M =
[[113 159 176 178 104]
 [172 195  88 102  78]
 [194  74  95  83 184]
 [ 65 174 151 151 183]
 [180  72 102 108  62]
 [130  55 116 121  96]
 [ 86 170 146 144  62]
 [141  90 107  95  77]
 [131 182 128 136  52]
 [119 110 181 168 182]
 [158  73 156 159  77]
 [181  73 117 116  81]]
M[0,0] = 113
M[6,3] = 144
M[7,2] = 107
M[9,2] = 181
M[3,0] = 65
M[3,4] = 183
M[5,2] = 116
M[11,3] = 116
M[5,0] = 130
M[:, 3] = [178, 102, 83, 151, 108, 121, 144, 95, 136, 168, 159, 116]
M[10] = [158, 73, 156, 159, 77]
M[8,2] = 128
M[:, 4] = [104, 78, 184, 183, 62, 96, 62, 77, 52, 182, 77, 81]
M[11,1] = 73
M[8,0] = 131
M[6,2] = 146
M[5,3] = 121
M[7,4] = 77
M[7] = [141, 90, 107, 95, 77]
M[0,2] = 176
M[5] = [130, 55, 116, 121, 96]
M[1,2] = 88
M[0,1] = 159
M[4,4] = 62

data = [[0.7, 1.1, 0.7, 0.4, -0.6, -0.3, -0.1, 1.5, -0.2], [-0.3, -1.6, -1.4, -0.3, 0.9, -0.3, -0.5, 0.4, 0.0], [-0.3, 0.7, 0.1, 0.0, 1.5, -0.6, -1.2, 1.1, 0.8], [-0.7, -0.4, -0.3, -0.8, -0.5, 0.2, -1.9, -1.1, -0.2], [-0.1, 1.2, -1.4, 0.2, -0.4, 0.1, 0.4, 1.3, -0.6], [0.4, -0.1, 0.9, -0.9, -1.8, -0.7, 0.1, -0.7, -0.5], [-0.4, -0.1, 2.1, 0.1, -0.5, 0.6, 0.6, -0.3, -0.6]]
data[0, 0] = 0.7
data[:, 6] = [-0.1, -0.5, -1.2, -1.9, 0.4, 0.1, 0.6]
data[1, 6] = -0.5
data[5, -2] = -0.7
data[5, 6] = 0.1
data[-3, 6] = 0.4
data[2, 1] = 0.7
data[5, -9] = 0.4
data[-5, 2] = 0.1
data[5, 1] = -0.1
data[0, -4] = -0.3
data[:, 1] = [1.1, -1.6, 0.7, -0.4, 1.2, -0.1, -0.1]
data[-1, -2] = -0.3
data[3, 2] = -0.3
data[-2] = [0.4, -0.1, 0.9, -0.9, -1.8, -0.7, 0.1, -0.7, -0.5]
data[-4] = [-0.7, -0.4, -0.3, -0.8, -0.5, 0.2, -1.9, -1.1, -0.2]
data[-2, -6] = -0.9
data[2, 8] = 0.8
data[-5, 7] = 1.1
data[3, -8] = -0.4
data[-5, -3] = -1.2
data[6] = [-0.4, -0.1, 2.1, 0.1, -0.5, 0.6, 0.6, -0.3, -0.6]
data[4, -9] = -0.1
data[3, -1] = -0.2
data[-7, 4] = -0.6
data[-5, 5] = -0.6
data[-3] = [-0.1, 1.2, -1.4, 0.2, -0.4, 0.1, 0.4, 1.3, -0.6]
data[5, 8] = -0.5
data[-6] = [-0.3, -1.6, -1.4, -0.3, 0.9, -0.3, -0.5, 0.4, 0.0]
data[-5, -6] = 0.0
data[-3, -5] = -0.4
data[:, 3] = [0.4, -0.3, 0.0, -0.8, 0.2, -0.9, 0.1]
data[:, 8] = [-0.2, 0.0, 0.8, -0.2, -0.6, -0.5, -0.6]

A =
[[ 0.722  1.022  0.868  0.340  0.866 -0.325  0.076  2.997  0.998  0.784
  -0.231  0.230  1.333  0.911]
 [ 0.447  0.839  0.693  2.215  2.112  1.077  1.115  1.491  0.661  0.672
   1.348  1.239  1.521  1.143]
 [ 0.856  0.806  0.529  1.133  1.304  0.287  0.918  0.024  0.827  0.771
   0.805 -0.003  1.096  0.775]
 [ 0.800  0.834  0.430  0.578  1.452  1.218  1.226 -0.008  1.304  1.054
   1.401  1.005  0.786  0.613]
 [ 1.017  1.088  0.930 -1.668  0.252  2.069  1.018  1.258  1.392  1.085
   0.813  1.343  0.830  0.596]
 [ 0.865  0.742  1.497 -0.905  0.273  1.357  1.485 -0.252  0.507  1.052
   1.355  1.420  0.746  1.226]
 [ 0.470  0.771  1.121  1.484  0.999  0.349  0.697  1.489  1.518  0.935
   1.304  1.196  1.346  0.560]
 [ 0.545  0.689  1.237 -0.312  1.689  0.397  0.293  0.273  1.711  0.547
   0.941  0.562  1.455  0.709]
 [ 0.730  0.750  0.408  1.743 -0.090  0.921  0.402  0.120  0.685  0.868
   1.048  0.862  1.262  0.557]
 [ 1.149  1.049  0.693  0.682  0.682  2.683  0.383  0.539  0.594  0.691
   1.420  1.674  1.589  0.831]
 [ 0.451  1.168  0.710  0.061  0.539  0.638  0.707  0.358  1.381  0.821
   1.189  1.127  1.023  0.946]
 [ 1.040  1.213  0.507  0.761  0.756  0.252  0.320  1.061  0.648  0.668
   0.898  0.596  0.440  0.740]
 [ 0.854  0.898  1.425  2.220  0.837  0.198  0.050  0.783  0.622  1.064
   1.254  0.508  0.933  0.802]
 [ 0.984  1.084  1.028  0.750  0.566  0.649  0.472 -0.560  0.922  0.724
  -0.390  0.324  0.430  1.101]]
A[-14, 0] -> 0.722
A[-10, -5] -> 1.085
A[3] -> [0.800, 0.834, 0.430, 0.578, 1.452, 1.218, 1.226, -0.008, 1.304, 1.054, 1.401, 1.005, 0.786, 0.613]
A[12, -4] -> 1.254
A[-6, -5] -> 0.868
A[-7, -8] -> 0.293
A[5, -1] -> 1.226
A[1, 9] -> 0.672
A[-11, 4] -> 1.452
A[12, 9] -> 1.064
A[12, 0] -> 0.854
A[:, -10] -> [0.866, 2.112, 1.304, 1.452, 0.252, 0.273, 0.999, 1.689, -0.090, 0.682, 0.539, 0.756, 0.837, 0.566]
A[-8, 10] -> 1.304
A[5, 0] -> 0.865
A[6, 6] -> 0.697
A[9, 13] -> 0.831
A[13, -9] -> 0.649
A[-5] -> [1.149, 1.049, 0.693, 0.682, 0.682, 2.683, 0.383, 0.539, 0.594, 0.691, 1.420, 1.674, 1.589, 0.831]
A[:, -5] -> [0.784, 0.672, 0.771, 1.054, 1.085, 1.052, 0.935, 0.547, 0.868, 0.691, 0.821, 0.668, 1.064, 0.724]
A[1, 3] -> 2.215
A[-9, 4] -> 0.273
A[-10] -> [1.017, 1.088, 0.930, -1.668, 0.252, 2.069, 1.018, 1.258, 1.392, 1.085, 0.813, 1.343, 0.830, 0.596]
A[:, -7] -> [2.997, 1.491, 0.024, -0.008, 1.258, -0.252, 1.489, 0.273, 0.120, 0.539, 0.358, 1.061, 0.783, -0.560]
A[13, 13] -> 1.101
A[-6, -2] -> 1.262
A[:, -9] -> [-0.325, 1.077, 0.287, 1.218, 2.069, 1.357, 0.349, 0.397, 0.921, 2.683, 0.638, 0.252, 0.198, 0.649]
A[-3, -4] -> 0.898
A[5] -> [0.865, 0.742, 1.497, -0.905, 0.273, 1.357, 1.485, -0.252, 0.507, 1.052, 1.355, 1.420, 0.746, 1.226]
A[:, 12] -> [1.333, 1.521, 1.096, 0.786, 0.830, 0.746, 1.346, 1.455, 1.262, 1.589, 1.023, 0.440, 0.933, 0.430]
A[-13, 13] -> 1.143
A[-12, 4] -> 1.304
A[-1, -8] -> 0.472
A[:, -14] -> [0.722, 0.447, 0.856, 0.800, 1.017, 0.865, 0.470, 0.545, 0.730, 1.149, 0.451, 1.040, 0.854, 0.984]
A[-5, -5] -> 0.691
A[1, 5] -> 1.077

x =
[[ -9  -6   6   1  15 -21   6  -6 -23]
 [-10  12  10 -21  -4   8  -3  11 -19]
 [-13   4  19  10 -16  -5 -11   0 -21]
 [-10  17  12  -8   6  15  22   4  17]
 [ 20 -17  50 -11  -3   6  20  27  10]
 [ -5   7  17 -17 -27  27 -40 -26   3]]
Indices start at 0.
row 0 col 0	-9
row 4 col 3	-11
row 0 col 5	-21
row 5 col 4	-27
row 5 col 8	3
row 4 col 8	10
row 1 col 5	8
row 2 col 6	-11
row 1 col 7	11
row 4 col 7	27
row 4 col 1	-17
row 2 col 3	10
row 2 col 2	19
row 3 col 1	17
row 1 col 2	10
row 1 col 4	-4
row 4 col 2	50
row 5 col 2	17
row 1 col 3	-21
row 1 col 6	-3
row 5 col 0	-5
row 4 col 6	20
row 3 col 6	22
row 3 col 4	6

X =
[[ 13 -11 -28  17   6  13 -20  -9   9]
 [-29  17  -7  11  -7  12 -21 -10   6]
 [-50  13 -19  27  17  23 -22  -3  17]]
Indices start at 0.
(0, 0): 13
(2, 6): -22
(2, 4): 17
(2, 1): 13
(2, 8): 17
(1, 7): -10
(1, 6): -21
(0, 6): -20
(1, 3): 11
(2, 7): -3
(0, 7): -9
(1, 0): -29

arr = (-441, 558, 807, -667)
arr[0]: -441
arr[2]: 807
arr[1]: 558
